One turning vector, and how many ticks it has turned:
The counts run from 0 to 235.
[37, -11, -8, 17, -21, 20, 67, 18, 25, 48, 30, -13, -23, 6, -16, 23, -29, -17, 4, 21, -10, 31, 13, 19, -37, 17, 10, 8, 2, 8, -31, -5, -1, 21, 27, 28, 32, 18, -3, 8, -16, 10, 25, -12]  17
[-18, 7, -44, -31, 13, -14, -56, -19, 6, -1, 14, -36, 14, 12, 19, -7, -8, 10, -27, -4, 26, 45, -20, -14, -16, -45, -1, 6, 14, -20, 1, -23, 31, -32, 37, 31, 18, -30, -12, -9, 5, -25, -13, 25]  202
[4, 5, 0, -7, -34, 3, 25, 4, 9, 45, 21, -17, -20, -22, 15, 1, -23, -1, 10, 6, -39, 38, 16, 14, 16, 7, 22, -7, 2, 49, -22, 4, -5, 11, 18, -2, -33, -22, -53, 23, -34, 4, 40, 15]  129
[-19, 32, 19, 30, 32, -22, 25, -13, 23, 7, 16, -36, 4, 40, 9, -23, 23, -34, 40, 15, -8, 0, -2, 24, -35, 14, 22, 13, -10, 32, 46, -2, 44, 1, 25, -13, 9, -10, -30, -10, 12, 17, 15, 29]  12
[-27, -8, -11, 12, 29, -42, -21, 14, -18, -16, -14, -19, 3, -36, 10, -15, -24, -16, -8, 29, 1, 18, -11, -5, 11, 30, 10, -10, -12, -36, -3, -29, 43, -15, 43, 20, 39, -28, 10, 32, -12, -25, 2, 25]  111
[-1, -20, -10, -38, 48, -41, -9, -25, -25, -5, 13, -21, 13, -21, 0, -15, 3, 14, 44, 8, 4, -1, -7, 31, 33, -8, -22, 1, 16, 46, -59, 16, 13, -12, -11, 21, -14, -2, -27, -20, -2, 9, 39, 22]  169
[-26, 8, 0, -24, -36, 23, 38, 4, 6, 24, 0, 22, 20, 18, 5, 12, 14, -32, 63, -45, -26, 9, -2, 53, -15, 2, 5, 3, 20, 14, -7, 20, 14, 13, 6, -12, 33, 28, -24, -32, -5, -5, 25, 6]  136
[26, 48, -29, 18, -6, 24, -11, 37, 18, 42, 25, 0, -9, 40, 23, 6, -2, -38, 0, -8, -51, -20, -3, 27, -12, 14, 1, -12, -9, -26, 16, 31, 6, 9, -2, -15, 22, -30, 20, -30, -27, -10, -22, 6]  142
[-8, -1, 25, 20, -23, -14, 33, 9, -30, -23, 15, 4, 29, -5, -6, 27, -7, -29, 35, -22, 15, 0, 25, 43, -20, 6, 2, 10, -3, 7, -43, 4, 52, -2, 14, -28, 47, 8, 2, 1, 10, 34, -19, -7]  226
[-8, 56, 11, -9, -26, -26, -9, -20, -1, -1, 30, -48, -5, -2, -10, -34, -12, 5, -10, 11, 35, -11, -3, -31, -3, 0, 27, 22, 6, -1, 25, -7, 17, 8, 9, -35, -34, -42, -18, 23, 41, 21, -12, -15]  3
[-2, 14, -11, 8, 6, 22, 26, 22, 34, -14, -18, 34, -1, 35, -30, -14, 24, -40, 5, -36, -9, 49, 28, 19, -4, 21, 32, -19, -25, -5, 49, 4, 6, 17, 48, 9, 41, -7, 1, -18, 5, 17, -6, 10]  24
[14, 8, -11, 3, -5, -12, 18, 0, 9, -29, 2, -3, -70, -23, -10, -7, -61, 5, -4, 24, 11, 29, -4, 24, -3, 8, 23, -22, -17, 13, -52, -4, 36, -7, 7, 14, 2, 14, -19, 54, -12, 11, 24, -19]  118
[26, 4, 6, 16, 11, -29, 3, -15, -5, -44, -24, 31, 16, -13, -12, -31, 29, -13, -18, 16, -19, 17, 20, -24, 22, 30, 38, -38, -24, 37, -10, -5, -29, 24, -18, -8, 6, -23, -2, 20, 31, 49, -2, 16]  70
[10, -19, 1, -13, -26, -16, 15, 15, 19, -21, 1, 5, -56, -23, -20, -14, -63, 5, -6, 3, 36, 44, -3, 11, 5, 9, 26, -15, -13, 22, -26, -4, 31, -2, 32, 8, -14, 10, 1, 56, 1, 10, 18, -21]  117
[60, 29, 6, 31, 58, -10, 19, 16, -7, 4, 27, -9, 3, 6, -19, -17, -22, -52, 5, 43, -51, -4, 0, -4, -7, 28, 8, -7, 2, -8, -6, 3, -4, 21, 1, 6, -24, -33, 42, -20, -29, 5, 5, 7]  62
[-37, 30, -40, -12, 11, 4, -12, 1, 28, 5, -7, -23, 36, 46, 10, -47, 36, 9, 21, -26, -12, -9, -17, 11, -32, -11, 30, 11, 14, 21, 41, 40, -3, 2, -1, -3, 5, -21, -26, -3, 34, 2, 12, -8]  92
[6, 12, -7, -14, -39, 0, 20, 0, 6, 10, 15, 24, 50, 20, -8, -24, 4, -27, -18, -33, -15, 21, -2, -15, -12, 33, 42, 4, 21, -3, 28, -2, 6, -18, -10, -29, -15, -22, 44, -1, 25, 48, -22, -30]  184
[-6, 10, -22, -8, 63, -17, 25, -15, -19, -13, 0, -44, 59, 0, 30, -10, 16, -14, 15, -10, -4, -24, -15, 25, -17, -18, 0, -9, 13, -15, -1, 5, 24, 7, 15, 9, 45, -45, 10, 14, -6, -36, -5, -1]  101
[26, 22, -20, 14, 33, -28, 40, 38, -7, 24, 34, -44, -4, -24, 4, -14, -28, 14, 4, -10, -1, -19, 33, 28, 5, 12, 3, -5, -6, 0, -25, 29, 16, 16, 15, -27, 0, -48, -15, 29, -34, 15, -2, -34]  220
[-15, -26, -10, -33, -13, -22, -19, -25, -19, -23, 4, 29, 25, -33, 2, 10, -3, 2, -11, -11, -22, 64, 10, -12, -10, -13, 6, -2, 20, 26, -74, -29, -1, -24, -32, 21, 15, -13, -36, -2, 12, 22, 16, 25]  78
[-6, 10, 15, 13, -25, -15, -10, 10, 9, -60, -2, -1, -18, 16, -41, -21, -6, -7, -11, -8, 60, 28, 24, -14, -24, -5, 21, 7, -21, 6, 1, -8, 35, 26, 41, -13, 22, 9, -3, 13, 51, 35, -17, -14]  115
[-8, -10, -12, -36, -73, 3, 22, -8, 10, 15, 11, -1, -16, -10, -18, -13, 11, 17, 14, -15, 30, 26, 25, 8, 31, 12, 22, 1, -19, 47, -3, 7, -2, 18, 23, -8, -8, 19, -57, 9, 31, 32, 21, 7]  127
[29, 35, 14, 3, -22, -13, 39, 1, -18, -12, -10, -12, 1, -31, 23, -10, -30, -19, -5, 3, -33, -7, 13, 16, 42, 33, 48, -35, -35, 8, 16, 2, 26, -3, 14, -18, 3, -37, -2, 48, -2, 16, 3, -9]  230
[-6, 1, 16, 6, -21, 11, 26, 15, 1, -42, 5, -5, 10, 6, -30, -30, -31, -20, -1, 0, 18, 13, -33, -13, -31, 15, 44, -9, 22, -7, 21, -3, 0, 26, 52, -19, 10, -16, 67, 32, 21, -2, -17, -43]  105
[-29, 37, -22, -1, 4, -4, -48, -12, 19, -39, -13, 22, -10, 30, 11, -42, 44, 11, -3, -19, -20, 22, -4, -22, 10, 1, 34, -17, -9, 34, 3, 11, -3, -17, -24, -19, -19, -13, -35, 8, 16, 35, 13, 12]  81
[-8, -14, -2, -10, -30, -35, 22, -30, -15, 27, 32, -44, 12, -43, 22, 12, 1, 6, 17, 31, 13, -11, -22, -4, 11, 27, 15, 17, 4, 20, -34, -20, 25, -7, 19, 13, 28, -2, -26, 31, 22, -9, 11, 34]  9
[-15, 10, 0, -16, -57, 33, 41, 1, 9, 13, -16, 20, 6, 20, 1, -1, 38, -20, 55, -13, -28, -13, -4, 35, 0, 15, 20, -9, 1, 35, -2, 29, -22, 43, 5, -17, 26, 22, -11, 0, 10, -4, 14, 6]  137
[-32, 5, -33, -19, 14, -8, -12, -27, -17, 13, 21, -34, 45, 16, 51, -5, 26, 17, 9, -20, -8, -1, -13, 17, -26, -45, -2, 0, 30, 38, -34, 19, 6, -25, -13, -19, 11, -29, -37, -9, 12, 0, 8, 8]  90
[16, -9, -36, 43, -30, 9, -22, 37, 7, 1, 4, 31, -32, 7, 16, 22, 1, 5, -25, 10, -19, 30, 40, 4, -21, 7, -17, -31, -27, 1, -53, 11, -10, 15, 7, -17, 47, -13, 0, 16, -33, 9, -18, 21]  29
[33, 24, 1, 9, -12, 9, -54, 43, 14, -23, -15, 19, -39, 9, -22, -1, -26, -14, 2, 14, -21, -1, -18, -23, -20, 14, 0, -1, -11, -53, -8, 10, 0, 21, 14, 38, 32, -3, 21, -42, 13, -23, -13, 0]  154
[21, 21, -27, 14, -6, 16, -13, -2, 31, -16, -19, 4, -40, 9, 15, 9, -19, 5, -24, 38, -33, 19, -22, -13, -61, -30, 27, -22, 8, 3, -39, -6, -16, 10, -21, 22, 24, -5, -13, 42, -19, -22, 21, -10]  198
[13, -13, -37, 25, -22, 13, 7, 20, 18, 34, 32, -24, 7, 16, 20, 6, -3, 15, 10, 7, 1, -16, -10, 0, -76, -6, -1, 23, 33, -3, -49, 27, -33, 31, 6, -2, 35, 4, 30, 4, 3, -3, 3, -23]  97
[37, -7, -8, -14, -46, 42, 44, 3, -3, -19, 4, 29, -11, -7, -10, 16, -11, -14, -9, -3, -7, 56, 21, -1, 16, -21, 8, -31, -9, 3, -44, -8, -21, 36, 23, -1, 24, -10, 12, 30, -32, 8, -15, -17]  27
[70, 33, -7, -13, 14, -1, -27, 31, 2, -18, -7, -17, -13, -5, -5, -2, -48, -15, -29, -7, -19, 4, -5, 5, -2, -29, 8, -37, -20, -27, 4, 16, 5, 16, -1, 19, 8, -59, 6, -32, 2, -26, -35, -4]  152
[8, -24, 15, 16, 21, -42, -53, 14, 12, -58, -24, 2, -13, 3, -3, -17, -11, 18, 9, 16, -4, 3, 10, 25, -17, -20, -6, -31, -12, 49, -29, 34, 28, 14, -1, 11, 19, 1, -25, -26, 39, 13, -4, 25]  159
[-4, 46, -11, -4, 26, 13, -11, -24, 19, -52, -23, 17, 22, 54, 13, -7, 38, -41, -10, -14, 2, 15, -20, -1, -46, -24, 35, -10, -13, -10, 10, -18, 34, -17, -20, 2, 38, -9, 11, -15, 27, 14, -13, 3]  193
[40, 26, 5, -24, 1, -11, 1, 4, 5, 19, 15, -42, -22, -13, 22, -13, -43, 1, 29, 15, -42, -39, -32, 27, 16, -8, 9, -18, 6, 23, -19, 46, 2, 8, -8, 13, -41, -26, -22, -3, -10, -31, 24, -13]  50
[24, 2, -1, 4, 1, 11, 40, 8, 1, -36, 14, -19, -11, 8, -12, -12, -41, -19, 5, 6, 26, 5, -28, -10, -27, 6, 31, -20, 18, -6, -27, 2, 7, 19, 33, -14, 0, -4, 59, 54, -7, -5, -10, -42]  106
[31, -29, 5, -2, 12, -33, 38, 6, -2, -10, -13, -10, 29, 1, -9, -22, 15, -12, 36, 14, 4, -37, -14, 30, 5, 15, 8, -18, 7, 42, -2, 40, -14, 51, 1, 4, 25, 14, 17, -15, 55, 18, 10, -5]  58
[28, -5, -16, -9, -33, 16, 12, -2, 23, -7, -13, 12, -10, -4, 12, 10, -48, -3, -30, 15, -19, 52, -23, -10, -61, -30, 44, -23, 24, 1, -35, -7, -13, 1, -7, 33, 13, -7, -7, 36, 7, -15, 16, -30]  197
[36, 40, -38, 4, 25, 6, -37, 18, 19, -12, 18, 50, -40, 22, -37, -4, -5, -17, -16, -9, -23, 39, 12, -10, -22, 22, 6, 1, -11, -32, -19, -14, 12, -25, -18, 27, -1, 4, 17, -21, -11, 46, 9, -9]  74
[-4, 47, -23, -30, 14, 16, -25, -3, -29, -37, -18, 15, 7, -8, 4, 13, 7, -18, 3, -42, -4, 28, 14, 25, 33, -23, -12, -15, -26, -29, -13, -11, 29, -8, 13, 4, 25, -32, -22, -19, -24, -18, -16, 21]  33
[-29, 30, 6, -16, -52, 40, -32, 34, 6, -50, -22, 30, -1, 13, -35, 4, 12, -11, 18, -45, 5, 34, 38, 6, -18, -18, 3, -1, -14, -10, -10, 20, 6, 23, 13, -4, 24, -7, -35, -24, 25, 5, -16, 1]  35
[-7, -12, -22, 10, -10, -27, -23, -11, -14, 1, -4, -4, 49, -20, 48, 5, 11, -22, -45, 15, -51, 21, -15, -33, -25, 15, 35, -5, 0, -15, -15, -35, -1, -34, -12, -7, 33, -41, 19, 18, 10, 1, -4, 33]  190
[-11, -50, -14, -19, -19, -27, -51, 6, -4, 0, 22, 6, -25, -12, -17, -19, -10, 18, 27, 14, 9, 7, -39, -6, 28, 39, -11, 21, 7, 22, -53, 1, 4, -19, 12, 16, -25, 30, 27, -14, 6, 11, 29, 27]  167
[-18, 2, 6, -26, -91, 24, -35, 16, 4, -37, -5, 27, -49, -3, -13, -14, -21, 8, 18, -21, -2, 20, -10, -7, 5, -9, 19, -31, 1, 17, -18, 15, -11, 13, 7, -37, -18, 2, -8, 23, 8, -12, -11, -17]  37
[5, 36, -17, -23, -14, 22, -10, -13, 28, -47, -26, 24, 10, 35, -2, -9, 35, -22, -10, -30, 27, 16, -19, -9, -32, -23, 39, -11, -17, -13, 23, -13, 15, -2, -10, 5, 46, 0, 14, 4, 64, 22, -21, -13]  194
[-6, 19, 8, -26, 5, 3, 2, 2, -10, 0, 31, -17, 14, 13, -45, -52, -3, -17, 19, -2, -18, 17, -1, -26, 28, 35, 32, 16, 28, 27, 13, 4, -7, 4, 24, -13, -73, -17, -3, -14, 12, 37, 26, -11]  173
[-5, -32, -12, 0, -23, -27, -50, 21, 5, 5, 28, 5, -40, 3, -35, -13, -7, 16, 27, 27, 7, 7, -17, -22, -10, 30, -23, 37, 14, 13, -52, 14, -10, 3, 15, 14, -22, 32, 22, -28, 22, 31, 19, 7]  166
[-14, 40, -8, 3, 33, 4, -19, -20, 3, -39, -17, 23, 36, 37, 25, -1, 16, -48, -7, -9, -29, 30, -23, 0, -49, -21, 25, -16, 0, -16, 6, -26, 45, -38, -13, -5, 33, -36, 9, -12, -4, 5, -4, 11]  192
[-10, -22, -23, -49, -36, -3, -13, -23, -17, -22, -3, 40, 13, -37, -6, 17, 9, 3, -10, 3, 5, 38, -10, -30, 24, 6, 6, 7, 4, 0, -71, -38, -5, -21, -14, 27, 12, 6, -3, 6, 17, 23, 17, 26]  77
[29, -23, -44, 46, 5, -46, -15, 31, 5, 0, -6, -19, -15, -19, 17, -10, -19, 12, -18, 36, 12, -19, 17, 2, -28, 31, -9, -18, -22, -18, -27, 9, 7, 17, 11, 16, 61, -18, 21, 33, 18, 2, -4, -1]  109
[-12, 25, -40, -24, -8, -1, -38, 2, -19, -27, -5, 21, -3, -9, 31, 0, 14, -10, 7, -24, -13, 35, -1, 20, 52, 3, -5, -28, -25, -33, -9, -14, 31, -24, 29, -5, 20, -40, 2, 10, -36, -32, -19, 38]  32
